Small tables with named rows and columns. After each table, cells are looked up by row and column.

bufigeg =
,pesizol,ligago
rut,735,561
vekoves,765,338
dunizo,690,550
tevi,528,706
lik,520,991
nadamuk,877,107
sadovoz,486,718
soka,607,949
rab,767,696
kib,520,640
kovogoz,760,284
garib,504,415
tiparir,886,11

ligago of soka is 949
pesizol of rut is 735
pesizol of soka is 607
pesizol of kovogoz is 760
ligago of kib is 640
pesizol of dunizo is 690
pesizol of nadamuk is 877
ligago of vekoves is 338
ligago of rut is 561
ligago of rab is 696
ligago of tiparir is 11
ligago of dunizo is 550
ligago of lik is 991
ligago of sadovoz is 718
Which row has the largest ligago? lik

nimorug
fields: mukizem, fur
zosi: [5, 75]
dogot: [84, -29]
zuv: [-19, 15]
rusev: [4, 74]
mit: [-7, -96]
bupeda: [7, -81]
lem: [-39, -18]

bupeda, mukizem -> 7
zuv, mukizem -> -19
dogot, fur -> -29
lem, mukizem -> -39
mit, mukizem -> -7
dogot, mukizem -> 84
lem, fur -> -18
rusev, mukizem -> 4
bupeda, fur -> -81
zuv, fur -> 15
zosi, fur -> 75
zosi, mukizem -> 5
mit, fur -> -96
rusev, fur -> 74
Row with the largest fur: zosi

Table laveme
	reri	vokefi	nifo	muge	lal	nom	zatezo
nez	-23.108	30.305	-27.831	35.197	-33.505	27.073	58.663
bur	-29.564	-23.951	-74.453	34.052	-5.059	9.507	-30.782
nipake	-24.221	29.002	-23.506	26.546	-41.478	43.019	86.819
muvu	7.287	-21.930	-17.613	13.125	-4.803	1.907	-30.789
kitupa	-5.563	11.225	-8.720	18.481	-26.187	26.169	41.867
pifo	-26.751	-9.959	-59.147	34.607	-10.390	14.888	-1.280
sizolaf	19.419	-14.137	2.888	8.774	-3.908	-7.786	-26.831
zenenug	-42.018	0.663	-91.484	64.861	-6.346	-23.618	-18.513
kazo	-33.173	-12.447	-78.591	46.277	-4.841	-3.261	-27.395
lunuvo	-20.447	28.585	-22.703	32.490	-27.913	29.030	68.159

What is the lal of kitupa in laveme?
-26.187
What is the lal of zenenug in laveme?
-6.346
What is the muge of kitupa in laveme?
18.481
What is the lal of bur in laveme?
-5.059
What is the zatezo of kazo in laveme?
-27.395
What is the lal of pifo in laveme?
-10.390
Row with the largest vokefi: nez

midubu
|  | guba | zipalas | rol | muve | vasezin | golep | ral | novone | teded |
|---|---|---|---|---|---|---|---|---|---|
| viz | 6125 | 8015 | 5207 | 7945 | 2458 | 7238 | 5041 | 5442 | 8051 |
| dudema | 6602 | 8161 | 5603 | 7849 | 2984 | 7846 | 4759 | 5321 | 8117 |
| nuvuku | 4400 | 3578 | 5444 | 4205 | 7618 | 3011 | 7354 | 6546 | 3794 |
| zar | 4327 | 6785 | 4016 | 7429 | 1882 | 4503 | 6306 | 5993 | 7084 |
| migeluz | 8273 | 7154 | 7624 | 6117 | 7408 | 9343 | 4262 | 5200 | 6754 |
| buv | 4421 | 6924 | 4053 | 7502 | 1815 | 4665 | 6214 | 5954 | 7166 |
| zozesun | 6833 | 8183 | 5824 | 7777 | 3319 | 8152 | 4619 | 5278 | 8087 |
| kan | 7551 | 8103 | 6531 | 7387 | 4556 | 8934 | 4325 | 5159 | 7879 |
| pud | 4548 | 3561 | 5596 | 4100 | 7893 | 3181 | 7289 | 6532 | 3752 |

ral of zar: 6306
muve of migeluz: 6117
ral of zozesun: 4619
ral of kan: 4325
rol of zozesun: 5824
novone of buv: 5954
muve of kan: 7387
teded of migeluz: 6754
golep of kan: 8934
muve of buv: 7502
rol of nuvuku: 5444
guba of nuvuku: 4400
muve of viz: 7945
golep of buv: 4665
teded of dudema: 8117
guba of kan: 7551
vasezin of nuvuku: 7618
novone of zar: 5993

rubipeg.csv
,kul,pek,fafon,luro,ven,bur,kinirut,botin,los,fupi
vapaz,4058,7506,6007,5094,3043,8352,6913,3693,4736,5144
nin,5635,5132,5204,5524,5402,4980,5298,5595,5421,5363
nunisiz,6260,7075,6452,19,4893,5314,6153,3962,948,4504
big,5709,5053,5466,5344,5013,5149,5851,5460,5177,5728
bukeka,5315,6913,6664,5253,3838,6494,6003,4769,5386,5482
kep,5167,808,6068,6839,4615,5468,9393,5558,6022,9981
pez,4175,5004,3537,5568,8189,5396,3859,5284,5913,4051

What is the kinirut of nin in rubipeg? 5298
What is the los of nunisiz in rubipeg? 948
What is the fupi of pez in rubipeg? 4051
What is the luro of nin in rubipeg? 5524
What is the fupi of kep in rubipeg? 9981
What is the pek of pez in rubipeg? 5004
What is the los of big in rubipeg? 5177
What is the ven of pez in rubipeg? 8189
What is the pek of nunisiz in rubipeg? 7075
What is the botin of nin in rubipeg? 5595
What is the los of kep in rubipeg? 6022

Table bod
columns: lar, levem, vuz
kiru: [6939, -2332, 2801]
sasila: [1480, -389, 5652]
kazil: [-5017, 2470, 2834]
vibari: [5688, -2462, 1759]
remabu: [3687, 3608, -661]
faneni: [-4402, 1725, 6741]
bek: [1618, -351, 2578]
keb: [-1428, 840, 1505]
deku: [-899, 365, 1960]
radesa: [-4544, 1898, 8728]
zotadu: [-6264, 3501, 8498]
nov: [6406, -3508, 2047]
sarobep: [-225, 4590, 1995]
dum: [-4392, 1395, 5715]

What is the vuz of dum in bod? 5715
What is the vuz of sarobep in bod? 1995
What is the levem of nov in bod? -3508
What is the levem of deku in bod? 365
What is the levem of radesa in bod? 1898
What is the vuz of nov in bod? 2047
What is the vuz of vibari in bod? 1759
What is the lar of vibari in bod? 5688
What is the lar of nov in bod? 6406
What is the lar of bek in bod? 1618
What is the lar of sarobep in bod? -225
What is the lar of sasila in bod? 1480
What is the lar of faneni in bod? -4402
What is the levem of keb in bod? 840
What is the vuz of kazil in bod? 2834
What is the levem of sarobep in bod? 4590
What is the vuz of sasila in bod? 5652
Which row has the largest vuz? radesa

san.tsv
	kuzir	tedagit	zov	bavava	zekereg	rog
gupego	74	90	172	107	109	47
fup	29	233	96	119	181	73
ton	48	187	120	100	125	169
bef	152	25	108	99	114	91
doru	107	116	168	63	187	77
lupuzaz	20	221	101	31	219	78
vorupe	1	159	44	59	168	142

kuzir of doru is 107
zekereg of lupuzaz is 219
rog of lupuzaz is 78
rog of fup is 73
zov of lupuzaz is 101
tedagit of bef is 25
kuzir of bef is 152
zov of bef is 108
rog of vorupe is 142
bavava of fup is 119
kuzir of ton is 48
tedagit of fup is 233
zov of fup is 96
zov of vorupe is 44
bavava of gupego is 107
bavava of lupuzaz is 31
zekereg of bef is 114
kuzir of vorupe is 1
zov of doru is 168
Row with the largest bavava: fup

mudum =
|  | zin | som | nim | zonam | remo | kesubir | mel | sepuzet | kur |
|---|---|---|---|---|---|---|---|---|---|
| kikiro | 30 | 132 | 64 | 204 | 75 | 134 | 135 | 93 | 179 |
| pelipok | 82 | 185 | 128 | 79 | 94 | 62 | 143 | 147 | 166 |
| beb | 196 | 170 | 70 | 49 | 202 | 165 | 74 | 73 | 122 |

What is the nim of pelipok in mudum? 128
What is the som of beb in mudum? 170
What is the zonam of beb in mudum? 49
What is the sepuzet of pelipok in mudum? 147
What is the remo of pelipok in mudum? 94
What is the nim of beb in mudum? 70
What is the kur of beb in mudum? 122

